Each row has a name. Each piece below is followed by the name of the row it came from, unless a question asks for something else. Each question is about the rows just above it. Places in a row count from 0.

j_823: [-65 -88  11 -13]
j_700: [114  87  38  35]
j_925: [ 73 -99  -8  -9]
j_831: [-33  38  87 -71]
j_48: [-65 -88  57   2]
j_165: [  60 -107   -9   -5]
Which row holds this, read backwards? [-99  73]
j_925
[-33  38  87 -71]
j_831

j_69: [ -44  -78    4    0  -84  -24    3   11 -102  -25    6  -59  -11  -43
    8]
j_472: [-11 -15  -1   0 -12  -3  -3   4 -26  -5  -1 -13  -1 -11  -1]
j_831: [ -44  -78    4    3  -84    6   11  -25  -24 -102    3   -8  -11  -43
    8]
j_87: [ -44  -78    4    3  -84  -24    3   11 -102  -25    6  -22   31   -9
   39]
j_79: [ -1  62 -14  -6  53  10   0 -24  88  21  -8  49  -2  40 -17]
j_48: [-34 -51   4   2 -61 -12  -2  12 -77 -18   4 -39  -1 -40   6]
j_104: [ -44  -78    4    3  -84  -24    3   11 -102  -25    6  -59  -11  -43
    7]
j_925: [ -7 -32 -12   4  14   0  -2  -5 -10  -1  -8 -25  -6  27   2]
j_823: [-14 -17   6  -3 -36 -20   5   6 -49 -18   7 -23  -8 -31  -5]
The row with [ -1  62 -14  -6  53  10   0 -24  88  21  -8  49  -2  40 -17] is
j_79
key -> tag
[-39] -> j_180
[-44] -> j_656
[-22] -> j_799
[-21] -> j_731
[-45] -> j_654
[-9] -> j_562
[49] -> j_723
[-8] -> j_748
[-59] -> j_27
The tag of j_87, keyed by place 11:
j_799
[ -44  -78    4    0  -84  -24    3   11 -102  -25    6  -59  -11  -43
    8]
j_69

